One vector is turned by the same rotation once a tick. Each row is the vector after some number of ticks, and that number follows the row.
The counts run from 0 to 1192.
[  7  20  13 -22   1  12   1   5  -7   1  11   0 -10 -12 -21 -11  -2   5
   9   4   6  23   2  -8   7  14 -10  -5 -22   4  13  -3  30  18 -10   5
 -15  22 -23  -8   7  -7   1 -11   9  16  11   6  10 -15 -13 -21 -13  -9
  -2   4   6   1   6 -15   6  13 -20  15  -7   4  -4 -10  -6 -21  11  18
  -2  -3 -14   8  -7  -6   1  12  -5  24]  611
[ 12   9  13 -14  -9 -13   0  12 -15  10 -11  20   2 -10 -32   7  -8   7
   1 -14   1   2  -4 -10   2   1  -9 -27   4   3   3   8  20  26   7  -8
 -16 -17 -18  -2  10   0  21  -6  -1   7   2   7  -3   7 -32 -18  -6 -12
  -9  -1  -4   0   9 -14 -13  12 -14   2  -6   0 -12 -13  -3 -20   5 -19
   3 -12  -6  17   0  -3  25  -9 -13  11]  1038
[ 16  12   9 -33  11  11   6   5 -16  17 -11   5   3  -7 -21 -11 -18   4
   1  -8   8   1   3  -7  -6  10 -22 -18 -10  14   5   8  21  36  -1  10
 -31   8 -15  -2   0   7   9  -8  -9   0   0   6   6 -10 -21  -8  -1 -11
   4  -4  -9   6   4 -21 -15  10 -16  15  -4   8  -1 -19   6 -18  -1  -6
  13   0   5  10 -15  -3   1   7 -12   3]  733
[ 10  18  -2  -1  13  -1  -4 -12  -1   3  10 -20 -16   8  19 -10  -5  -8
  13  12  13  34   6 -10  23 -10 -11  -7 -15  13   9  -9  21  23 -25   9
  -2   3 -12 -10   5  14   4 -10 -17   9  -3   4 -24  -9  -2 -10 -13   1
   8   4   3   0   2  -2 -14  -7 -13  13  -1  -8  -8  -2 -12  -6  -1  14
  17   6 -15  13 -15  -5  -3   2  -3  19]  126
[ 13   9  -1 -21  -1 -21   4   8   3  16   1  11  -8   0 -10 -17  -9  -3
   3 -12  -4  18   6 -11  -1  -5 -24 -16  12   1  -1   1  20  24  -1  13
   0   0 -17   6  17   7  13   3  -7   0   7  18 -15  -5  -5   8  -4 -21
   0  -6  -9   0   5 -11 -22   1 -15  12   7  -1  -2   0 -21 -10   7 -28
  11   0   3  17  21  12  13  -7 -17  15]  286
[ 10  18  10   6  -7  -8  -3  14 -15  12   8  -4  17 -10 -11  12  -7   8
  10  -2   4  12   7  -7  19  -3  -1 -24   4   5  10  -6  12  19   9   2
 -28  -3  -8 -15   1   6  19   2   4  23   9   6  -9   4 -39 -28  14  -4
  -6   2  -5  -9  10  -6 -12  19 -14   6 -10  -8 -10   9   6 -19   4  -4
  -5  -5 -11   6 -12 -19   4  -4  -1  24]  48
[  8  14  -9 -27   0 -21   3  -3   8   5   3   9  10  -6  -6 -28  -6   3
  11   3   1  15   6   8   5  -3 -32 -12  11  -2   4  -5  17  28   6  12
 -13   2 -22   3  13   8  12   8   4  25   3  21 -11 -15  -2  -8   6 -14
  -7  -5 -12 -10  -4   9 -18  12 -26  17  -8  -1  -6  13  -7 -15   4  -5
  -1   1  -7  15  15  -7  10 -11  -3  12]  160
[ 20  12   0  -7  12  -4  -3   4  -1  -1  14   1 -15   9   0  -5  -8   8
  11  -2   7  23  17   1  18  -8 -13  -8 -18  23   8  -1  34  13 -17  19
 -19  17 -16  -9  13  10   5  -8 -22   4   2  14  -2 -10  -3  -1   4 -12
  11   6   7 -10  20 -20 -11  14  -1  14   5  -4   5   8 -13 -13   1 -13
  16  -2   2   1   3   7 -14  24 -10   7]  704
[-10   5   5  -7  -2 -15   0 -13  11  -3  -5   5  -5  -8  -6 -17  10   8
  17  15   9  17  25   1   1 -22   0 -11   9  -7  -1  -9  12  12 -25   9
  -3 -14 -22   0  11   4  22 -20 -16   7   2  15 -16  -9  -4   6 -16  -7
   3 -12   5  -6   6  17 -23  -3 -15  -1  -7 -14  -9   7  -6 -14   3   1
  12   2 -14  25  16  -2  15  -5   4  19]  529
[  8   9  18 -17   6   6   1   8 -12  -7  12  10  -1  -2 -31  -9  -4   6
   9   8  -7  20  -4   0  13  14   0 -15 -17  21  -9   0  28  31 -14   1
  -9   9 -21   0   4   7  -3   4  -4  21  -6  -1  17  -8 -12 -10  -2   2
 -11  10  14  12   8 -23  14  26  -9   8  -8  -5   2  -7 -13 -20   4  -2
   7 -10 -16   5 -19 -12  -1   6  -1  15]  475
[  8  17  -3 -18  -5 -14   2   2  -9  17  -4   9  12  -3  -8 -11 -12  -3
   6  -8   9  14   6  -2   1  -3 -34 -27   7  -4   7  -2  17  20  17   5
 -14  -6  -7  -3  14  10  20  -4   6   8   9  13 -11  -1 -22 -11  11 -15
 -15  -8 -22  -7   2   1 -28  -1 -26  14  -9   1 -12  -2   4 -13  11  -9
  -3  -2  -4  15   4  -4  13 -18 -14  11]  162
[ 21  19 -17  -4   6 -18  -3  -3   1   3   9 -11  -3  11  13  -7 -13  -1
  11   0   2  26   1 -13  36 -15  -3 -19 -14  11   2  -7  11  23 -11   7
   1   2 -19 -11   2  18   4  11 -14  11  -4  15 -18  -9  -6 -15  -5  -2
 -10   2  -1   5   6  -6 -26 -14 -20  12   7  -6 -23  -5 -12 -15   9  -7
  11   2 -17  20   0  -9  10 -14  -6  12]  278
[  5  15   5 -35  -3  -7   3   2  -2   1   3  22   2  -6 -26 -19 -10   2
   2  -6  -3  11  11  13  -7   3 -32 -15  -3  11  -5  -1  20  21  10  17
 -16  14 -14   3  20  10   6  -7   5  20   8  15  13  -3  -5  -5  11 -12
 -12  -4  -7  -6   7  -6 -12  15 -26  14  -3   5   1   3  -4 -14   9 -10
  -1  -8  -4   4   8   0  -5   0 -15   8]  454
[  6  22   1 -34  -1 -13   4  -2  -1   9   2   5   2  -8 -12 -17  -8   0
   3   0   5  17  -1  -2  -5   2 -31 -15   5  -8  17  -5  34  22   3   9
 -16   3 -22  -1  21   2  12   1  16  17   5  12  -9 -11  -8 -15  -2 -21
   4 -12  -9  -7  -2  -4 -13   4 -28  17  -9   3  -7  -5   0 -20  12   1
  -9  -2 -10  22   9   6  17  -7 -12  17]  1020
[  5   7   9   9  -2  -7  -8   6 -20  -3  10  10  18  -7 -17  14  -4  10
  10   8   4  11  11   0  14  -8   0 -27   6   7  -4  -9  10  18  -6   8
 -28 -12  -8  -2   1  14  20   4  -2  16  -4   9   7  19 -36  -7  17   1
  -3  -4  -1 -10  18 -13  -9  23  -5   3  -7 -11  -6  16  15 -21  -4  -9
  11   1  -7   5 -18 -18  -2   1   1  15]  64
[ 11  11  -2 -20  -8 -16   5  11   6   4  10  19  -9   0 -18 -17  -4  -5
  11 -14  -3  22  18  -1   3   3 -23  -9   2   1  -3   3  22  17  11   8
   6  13 -19  -1  20   8   7 -12   0  25  18  21 -10 -14  -1  -4  -1 -22
 -17   4   1  -4   8  -6 -10  13 -27  16   6  -1  -4   2 -29 -10  20 -12
  -8  -4   0   5  23   3  -1  -3 -14  25]  301
[ -9   5  34  -3  -4   8   9  -5 -30   2   0  -5   2 -11 -21   3  -4   3
  12  10   9  31   8 -14 -22  -4 -13 -15  16 -10  -1   4  24  25 -20   5
  -2 -13  -2   3   6   8  25 -20   5   2   6   0  -5  17 -28   2 -13 -10
  -1 -14   4   2   5  -5   8   2  -8  -2 -12  -4   2  -8  -9   0   3   3
   7   6 -16   7 -11   3   9   2 -13  22]  499
[  6   9  17  -2  15   7   5 -13 -21  10   7 -26   2   7   9   0 -10  -7
  16  14  14  38  14 -15  -4 -19 -23 -17  -1   5   3  -5  16  30 -25  24
   0  -2   5  -5   8  26   8 -10 -11  -3   0   4 -15  12  -8   7  -7  -5
  -1  -6  -7  -2   6  -1 -11 -10  -7   5  -3  -5  -7  -1  -4   7   1   1
  21  11 -10   7 -13   3  -3   1 -13  12]  113
[ -4  -1  19  12   6   0  -6   7 -25   2  15   2  13   2 -17  11  -6   4
  18  11   5  27  21  -1   4 -15  -1 -20  11  11  -6  -5  11  20 -16  12
  -8 -10   3  -3   3  17  19  -5 -12  11   3   1  -2  23 -31   0  16   5
  -6   0   5  -4  13  -9   3  19   2  -6  -7 -12  -4  15  -2  -5   4 -10
  17   0  -8  -7 -12 -14  -9   4  -5  23]  1076
[  1   1  11 -11   9  13   9  -3 -22   6  12 -16  19  -1  -7  -1  -4  -3
  23  18  -1  31  18  -6   0 -20 -10 -24   1  13 -12  -9  -7  22 -26  28
  -8  10  -1   1  -6  26   6   0  -8   2   3   9   4  17   0   9   7  -3
  -5  -8   5   5  13  -8  -3   3  -6   3  -4 -18  -1   8   5 -10  -2  -8
  21  12 -13   8  -6  -7 -13   4  -1  13]  96
[ 21  14   7 -14  11   4  -4   9 -27   5   7  11  12   3 -21   3 -10   2
   8  -4   2   9  -4  -4  12   9 -17 -22  -8  17  -3  -1  21  34   4   9
 -25   6 -11  -3   8  20   0  11  -5  11  -9   1  14  10 -29 -16  15  -1
  -6   7   0   0   6 -22  -3  23  -8  13  -7   2  -1  -2   5 -16  -1 -12
   9  -6  -4   0 -22 -17  -4   0  -7   6]  461
[ -8   8  19 -16   4  19  15 -11 -18   9   0 -21   9  -9  -4  -5 -10  -1
  18  15  12  32  28  -6 -19 -19 -16 -26   1   2  -1  -5   7  18 -25  22
 -21   0  -7  -3   6  12  19 -23  -6  -1   6   4  -6  11 -14   7  -3  -8
   1 -16  -6  -1  13   8 -13  -8 -12   4  -6  -6  -2  -1  10  -9  -3  12
  11   5 -18  11  -7   6   2   2  -1  14]  238
[  6   2  13  -6  14  18   2  -1 -23   0   5  -1   4  -4 -19   9  -5   6
  23  12   1  18  21 -19   5  -9  13 -26 -15  28 -20   2   1  26 -27   7
 -14  -2 -10  -2  -6  17   9 -13 -24  -4   2   4  13  11 -17   7  -4   4
  -8   1   8  13  19 -17  -5   6   1  -2   5  -8  -1  -8  -1 -12   0 -14
  28   0  -3   8 -13  -5  -2   7  -1  14]  92
[ -3  11  14 -22  -4   0   7  -8  -9   4   2  -4  -1 -13 -13  -3   1   1
  14  15  -3  28   9 -15  -9 -17 -14 -28   4  -1 -11  -2   6  13 -29  22
  10  -4 -20   6   5   4  15 -11   0   0   5  17   4   2  13  11 -12 -12
   4 -19   9   8  10  -2   0 -10 -13   5   0 -11  -6  -7  -2 -13  11   4
  13   1 -20  27  17  16  14   8  -5  19]  378
[  8   7  12  -9   8  -1   4   2 -17   0   5 -16   2  -3  -1  14  -1   5
   9  17   8  37  -6 -21  13 -14  -3 -25   4   3   1  -1  11  26 -35  12
  -3  -6 -16  -2  -1  12  16   8 -16  -4 -10   7  -8  11  -3   0 -12  -7
  10 -12  13   6  10 -28   3   4   4   4  -1  -9  -5   1  -6 -14  -5  -5
  23   5 -16  24  -8   7  11   8 -10  11]  384
[ -2  10  21 -27  -3   0  10   9 -16  17 -10   0   9 -10 -33  -7 -10  -3
   8  -5  -2  15   1 -15 -13   5  -8 -24   3  -8 -11   4   7  31   3  -1
  -3  -9 -16   1   4   2  16 -11   7  10  10   2  -2  -2 -24 -17 -10  -9
 -19  -2  -9  10   1  -5  -5  -1 -30   8  -8   3 -13 -20  -8 -17  10  -1
   5  -4 -15  15  -6 -11  20 -16  -6  22]  761
[ 15   9  -5   4   0 -16   0   3 -10   6   0  -5   8   1   8  14  -1   9
  10   7  12  17   4 -14  22 -22  -3 -28   9   7  10  -4  14  17 -16  13
 -20  -7 -15 -12   4   8  23   4 -18  -5 -10  15 -17  10 -14  -3  -1  -7
  13 -13   2 -12  22 -16 -21  -2   4   3  -1 -16 -13  11   4 -25 -12 -14
  18   1  -8  24  -4   5  11   8  -5  10]  537
[ -6   0  17  -5  -7 -11   7  10 -20   7   6  -2  21 -10 -13   7  -2   2
  23  12  -4  32  16  -6  -8 -18  -2 -25  31 -14  -1 -11   6  23 -12  16
  -7  -7  -6   1   0  14  25  -2   6  18  13   8 -16  11 -16   2   3  -9
  -8 -11  -1  -6   6   7   1  12 -10  -3  -6 -15  -9  16 -12 -13   1 -12
   9   4 -14   9   5 -15   6  -6  -6  33]  787
[  0  11  14  -6  -1   4   7   3  -3  -4  11 -23  -1  -8  -4   2   2   8
  21  19   1  38   7 -12  13 -13  17  -6  -8  -2   5  -8   3  21 -26   6
  -1   7 -22  -6  -9  -1  10 -11  -4  14   4   8 -12  -6  -7 -14 -17   2
  -2   5  14   5   8  -3   4   6 -10   3  -5 -18 -10  -5 -10 -21   3  14
  10   1 -25  14 -12 -15   3   9   7  29]  507
[  7  20  -5 -18   4 -16   5   3   7   6   3   7  10  -2 -10 -20  -4   8
  14   3  -1  12  -3   4  21   2  -1 -14   4   0   4  -3   8  37  -1  -5
 -14   0 -28  -4   0   7   7  10  -2  27  -5   8 -11 -21 -16 -23  -3  -2
 -11   7  -5   0  -3   2 -14  11 -29  14  -5  -8 -10   0   0 -23   2  -1
   5  -1 -15  16  -4 -27  16 -17   2  18]  1029
[ -3   5  11   1 -12 -17  -8   7 -13  -5  10  21   2  -1 -27  -3  -6   8
  12  -2   4   9  10  -5   6  -2  -6 -22   3   2 -11  -3  17  22   2 -12
   0 -22  -9  -2  19  14  18 -11   1  18   4   3   2  10 -37 -15   1  -2
 -24  -1   0   2   4   3 -12  11 -23  -3  -8  -3 -15  -6 -14  -6  17 -10
   5 -12 -14   7  -2 -10  18 -22  -7  19]  1050
[ 11  11   6 -24   0 -21   8   4   1   8   5  10  -1   2 -11 -25  -7  -2
   8   4  -4  27  -2   0  -3   2 -25  -7  22 -10   1  -2  19  37  -5   9
   8  -4 -13   9  19  11  13   6  -1  15   3  11 -19 -10  -3   3  -6 -19
  -5  -3  -7  -5  -6  -1 -18   7 -21  14  -5  -3  -4  -1 -26  -6   7 -20
   8   0  -4  15  16   2  13 -14 -19  16]  1156
[  0  -3  19 -12 -12  -2   4  18 -14  -1  10  11   3 -16 -33  12   3   7
  13  10 -17  23  21  -7   1  -7  -5 -25   1   7  -7  -3   7   5 -11  17
  -6  12 -18   3  10  -1  15 -15   2  16  15  15  13   8  -9   4   5 -11
  -8  -6  16  -3  16 -18   5  22 -11  -2  -2  -7   0   5 -10 -22   7 -10
   2  -4 -10   5  19   5  -4  16  -6  31]  1069
